Points and heights
J_382: [ 54  39  26  56 -22 -11  24 -88  59 -10  44 -23]  height 1.18
J_856: [-36   5 -61 -77  34  32   5  77 -78  14 -41   4]  height 1.17
J_40: [ 57  42  28  56 -21 -14  17 -84  61  -8  42 -20]  height 1.22
J_433: [ 53  35  40  52 -20 -22  16 -80  64  -8  41 -17]  height 1.20
J_58: [-36  -1 -49 -70  26  32  -6  78 -66  19 -45   8]  height 1.28
J_3: [-38   5 -64 -91  45  35  15  80 -84  12 -33   2]  height 1.28
J_720: [ 47   5  79  20 -24 -42 -11 -27  46  -1   2   7]  height 1.37
J_170: [ 40  27   5  61 -16  -2  28 -84  49  -9  50 -24]  height 1.18
J_683: [ 47  32   7  63 -20  -1  30 -88  48 -12  59 -29]  height 1.34
J_711: [ 41   0  77  21 -25 -43 -12 -21  44   0   3  14]  height 1.39
J_973: [-64   0 -76  16  36  42  24   0 -26 -30  35 -27]  height 1.53
J_252: [ 48  -2  95  20 -27 -46 -16 -24  46  -2  -1  16]  height 1.46
J_897: [ 23   9  40  21 -18 -27  -3 -29  46  -6  17  -2]  height 1.21
J_696: [ 32  13 -24  65  -7  11  30 -76  36 -16  57 -35]  height 1.51
J_355: [ -1   3   3  22  -7  -8   8 -28  39   2  26  -7]  height 0.92
J_788: [ 10  -6 -55  71  10  29  37 -66  14 -18  63 -40]  height 1.60
J_422: [-44  -2 -41 -25  18  19  -1  47 -27   4 -11   8]  height 1.41
J_636: [ 64  46  33  60 -23 -17  23 -96  64  -9  42 -25]  height 1.41
J_461: [ 38   2  71  14 -22 -37 -10 -19  50   0   3  12]  height 1.36
J_935: [-32 -14 -68  56  26  39  31 -43   0 -25  60 -35]  height 1.57
J_361: [-14 -26   9 -32  -5  -4 -26  55 -24  17 -43  26]  height 1.39
J_708: [-12 -18  13 -19  -9 -13 -23  47  -8  13 -34  27]  height 1.40
J_644: [-36 -11 -31 -60  16  15 -24  83 -59  22 -56  21]  height 1.46
J_996: [ 53  31  68  40 -21 -33   4 -64  61  -3  21  -8]  height 1.33
J_810: [-23 -11 -64  56  19  32  30 -45   6 -19  58 -33]  height 1.55
J_229: [-30   1 -44  41   8  21  23 -36  20 -13  45 -23]  height 1.22
J_418: [  1   7   0  27  -5  -9   8 -35  40  -6  27 -11]  height 0.83
J_769: [-39   7 -58 -79  36  33   2  79 -80  14 -39  10]  height 1.18
J_780: [-29 -24 -10 -47  -4   2 -31  77 -43  21 -53  26]  height 1.45
J_395: [ 56  38  62  48 -27 -28  12 -74  64  -6  25 -18]  height 1.41
J_922: [ -30   -3  -48 -105   38   41   -1   95  -91   19  -60   16]  height 1.39
J_349: [-11 -33  26 -42 -14 -13 -38  63 -31  19 -55  37]  height 1.26
J_756: [-43 -16 -82  59  34  54  37 -31 -18 -36  61 -39]  height 1.65
J_879: [-15 -11 -65  62  25  34  35 -50   5 -23  58 -37]  height 1.59
J_682: [ 39  10 -19  72  -2  12  36 -84  34 -18  63 -34]  height 1.57
J_181: [-33   4 -64 -92  46  39  14  77 -89  12 -35   6]  height 1.38
J_464: [ 74  49  52  68 -31 -16  20 -99  65  -4  33 -20]  height 1.66
J_472: [ 55  38  33  62 -24 -11  24 -89  58  -7  40 -22]  height 1.21
J_159: [-41 -35  -6 -92  16  12 -49  91 -82  33 -88  37]  height 1.56
J_870: [ 55  40  43  52 -21 -25  17 -80  62  -7  34 -16]  height 1.22
J_327: [ 44   6  86  26 -23 -44  -8 -32  52   0   7  10]  height 1.38
J_795: [ -4  10 -31  51  -1  10  27 -47  38 -12  49 -21]  height 1.23
J_166: [ 11  14   2  37  -9  -8  17 -47  45  -5  39 -16]  height 0.75
J_510: [ -8 -34  32 -59 -13 -21 -53  68 -47  23 -76  40]  height 1.33
J_359: [-30 -25 -19 -75  10  13 -40  90 -63  28 -73  32]  height 1.51
J_115: [ 25 -31  72 -49 -35 -45 -54  44 -20  12 -66  41]  height 1.54
J_268: [ 26 -15  65  -7 -22 -35 -22  12  24   0 -19  24]  height 1.46
J_61: [ 32  18  46  35 -20 -21   5 -51  54  -6  20  -4]  height 1.11
J_770: [-38 -12 -41 -87  26  26 -18  92 -77  26 -65  23]  height 1.37
J_220: [ -34   -9  -46 -101   34   33   -5   96  -85   18  -64   17]  height 1.36
J_408: [ 32 -15  75  -5 -25 -43 -17   5  31   1 -14  26]  height 1.47
J_689: [ 43  22  62  37 -22 -30   2 -58  59  -5  18  -6]  height 1.23
J_453: [ 15 -26  60 -28 -24 -37 -35  40  -4   7 -39  33]  height 1.41
J_956: [-42  10 -64 -56  30  31   3  60 -58   6 -21  -4]  height 1.29
J_62: [-60  10 -81 -15  50  41  24  17 -50 -22  28 -28]  height 1.55
J_191: [  8  -6  27  12 -17 -18  -3  -4  29  -2   8   4]  height 1.29
J_133: [ 22  27  12  44 -14  -9  11 -61  47  -7  33 -19]  height 0.78
J_598: [ 17   6  24  25 -14 -21   7 -32  45  -3  22  -6]  height 1.07
J_819: [-51  -3 -63  37  25  31  24 -12  -5 -21  44 -27]  height 1.46
J_570: [ 32 -21  74 -14 -27 -37 -30  18  14   3 -26  33]  height 1.49
J_378: [ 52  36  49  49 -16 -23  14 -77  58  -6  28 -13]  height 1.27
J_964: [  4  11 -24  46  -6   7  26 -55  35 -12  48 -26]  height 1.10
J_150: [-44  -2 -52  36  19  29  22 -23   8 -15  42 -24]  height 1.36
J_16: [ -9 -23  15 -24 -10 -14 -26  49  -7  11 -25  20]  height 1.40
J_23: [-30 -12 -29 -27   9  11 -11  58 -30  11 -24  13]  height 1.44
J_560: [-40  -4 -46 -74  27  29  -9  86 -72  20 -50  18]  height 1.27
J_157: [ 26 -37  69 -54 -29 -46 -52  42 -27  17 -75  44]  height 1.56
J_805: [-51  -2 -51  18  15  27  12   1   0  -9  27 -10]  height 1.25
J_597: [-11  -1 -45  53   7  20  32 -53  22 -13  53 -33]  height 1.43
J_901: [-38 -25 -18 -75   9  16 -34  90 -72  27 -80  30]  height 1.52
J_905: [ -29  -13  -47 -109   37   39   -4   97  -87   19  -67   24]  height 1.46
J_526: [-37 -26 -17 -84  16  15 -38  89 -78  27 -79  34]  height 1.52
J_396: [-33  -3 -55 -79  32  33   1  83 -81  16 -42  10]  height 1.19
J_554: [-38  -9 -68  53  21  41  29 -36  -4 -27  57 -33]  height 1.56
J_98: [-26   2 -29  34   5  12  17 -23  24  -8  37 -14]  height 0.94
J_125: [ 49  -5  92   7 -27 -54 -17 -10  41   4  -8  23]  height 1.50
J_834: [ 26 -26  66 -25 -26 -36 -36  34   5   6 -36  33]  height 1.47
J_144: [-45  14 -74 -61  42  35  14  61 -69   4 -13  -5]  height 1.32
J_210: [-54  -7 -57  18  23  25  18   5  -6  -9  27  -8]  height 1.35
J_730: [-35  -1 -47  39  13  19  22 -31  18 -11  43 -26]  height 1.21
J_783: [ 16 -35  58 -63 -28 -35 -61  57 -45  17 -85  44]  height 1.56
J_136: [-57  -4 -71  36  36  43  28 -13 -10 -28  49 -29]  height 1.54
J_95: [-11 -38  32 -70 -17 -16 -58  73 -56  28 -83  38]  height 1.42
J_543: [ -5 -31  32 -48 -18 -20 -47  62 -33  22 -60  34]  height 1.25
J_70: [ 71  44  58  62 -27 -25  20 -90  65  -7  33 -20]  height 1.57
J_249: [-50  -5 -49   0  16  22   7  26 -12  -6   7  -7]  height 1.33
J_572: [ 37   0  72  13 -24 -41 -13 -13  43  -3   1  17]  height 1.39
J_591: [ 55  27  68  36 -21 -42   0 -58  63  -2  17  -2]  height 1.34
J_714: [-50  -6 -83  47  38  49  36 -24 -22 -42  58 -37]  height 1.60
J_513: [  9  14  -5  40 -10  -5  18 -53  38  -7  40 -21]  height 0.77
J_117: [ 28 -32  82 -35 -33 -44 -45  41 -11  11 -59  43]  height 1.53
Bottom of the valley
Which row is the lowest point of the valley that each row below runs down into?
J_359 -> J_856
J_996 -> J_166
J_159 -> J_856
J_361 -> J_543
J_58 -> J_856
J_897 -> J_166
